In the data rows, 128 means zero.
Here are some points:
[145 121 128  90 110 124 150 128 126 125 126 120]
[105 133 157 127 111 118  90 129 101 128 147  88]
[107 126 152 131 125 134 144 128  94 113 124 156]
[ 65 101 132 205 132 134 114 156 136 181 143 123]
[118 127 159 117 136 134  99 121  91 101 115 153]
[105 122 142 193 121 115  90 111 109 111 145 150]
[108 132 132 129 140 117 112 119 111  84 112 150]
[136 105 128 108 127 120 130 122 146 109 128 148]
[134 149 135 123 134 136  96 122 129 137 125 125]
[104 169 134 225 117 148  65 159 154 191 132 116]
[132 127 128 110 123 108 128 126 136 136 111  95]
[156 122  99 128 192 141 207 108 129 129 160 149]
18 more points follow, each with its number after it:
[120 128 131 200 136 125  83 108 142 126 139 129] 0
[128 110 141 137 132 111 162 104  98 111 110 176] 1
[156 121 129  86 128 122 118 108 127  99 134 152] 2
[131 148 113 117 138 133 151 158 140 124 115 112] 3
[147 122 112  80 125 115 164 114 137 116 115 111] 4
[122 137 121 111 144 139 111 146 150 139 117 114] 5
[112 124 115 146 137 143 102 166 101  89 147 169] 6
[125 140 152  92 131 124 108 145 146 136 107  96] 7
[127 123 104  96 116 148 168 130 104 116 116 160] 8
[137 142 126 106 116 106 108 139 116 108 102 140] 9
[130 138 111 142 130 123 133 131 127 133 120 122] 10
[141 129  81 101 171 134 203 121 136 141 151 159] 11
[105 125 160 170 125 115  78 137 158 126 156 141] 12
[157 116 128  79 176 113 172 119 119 117 122 149] 13
[146 118  90 137 198 166 208 123 147 140 165 125] 14
[112 136 156 152 110 128  87 148 145 140 148 126] 15
[148 120  77 111 177 146 203 123 133 150 164 157] 16
[130 126 136 145 106 119  99 121 108 143 116 119] 17
Which three of these numbered points are nearest to each point below, looking only along the 4 directions in which the first points spread most? Their numbers follow each, nearest first.
[140 121 142  66 120 119  86 129 184 121 118  92] > 7 5 9
[144 151 117 114  92 102 124 139 113 148 114  80] > 7 5 3
[138 118 125  87 125 116  87 107 149 107  93 127] > 9 2 7
[114 127 131 195 140 141 137 133  55 110 142 155] > 6 1 0
[ 99 132 132 170 104 128 132 121  92 144 144 166] > 6 12 0
[173 141 115  77 104 111 169 122  92  74 124 136] > 2 13 4
[159 129 136 118  83 122 117 120 126 131 105 105] > 7 5 9
[168 134  75 112 157 150 203 120 120 246 156 163] > 14 16 11
[123 132 128 128 130 139 114 110 138 145 102  86] > 5 7 10
[138 134 144 102 113 124 120 136 140 126 113 100] > 7 5 9
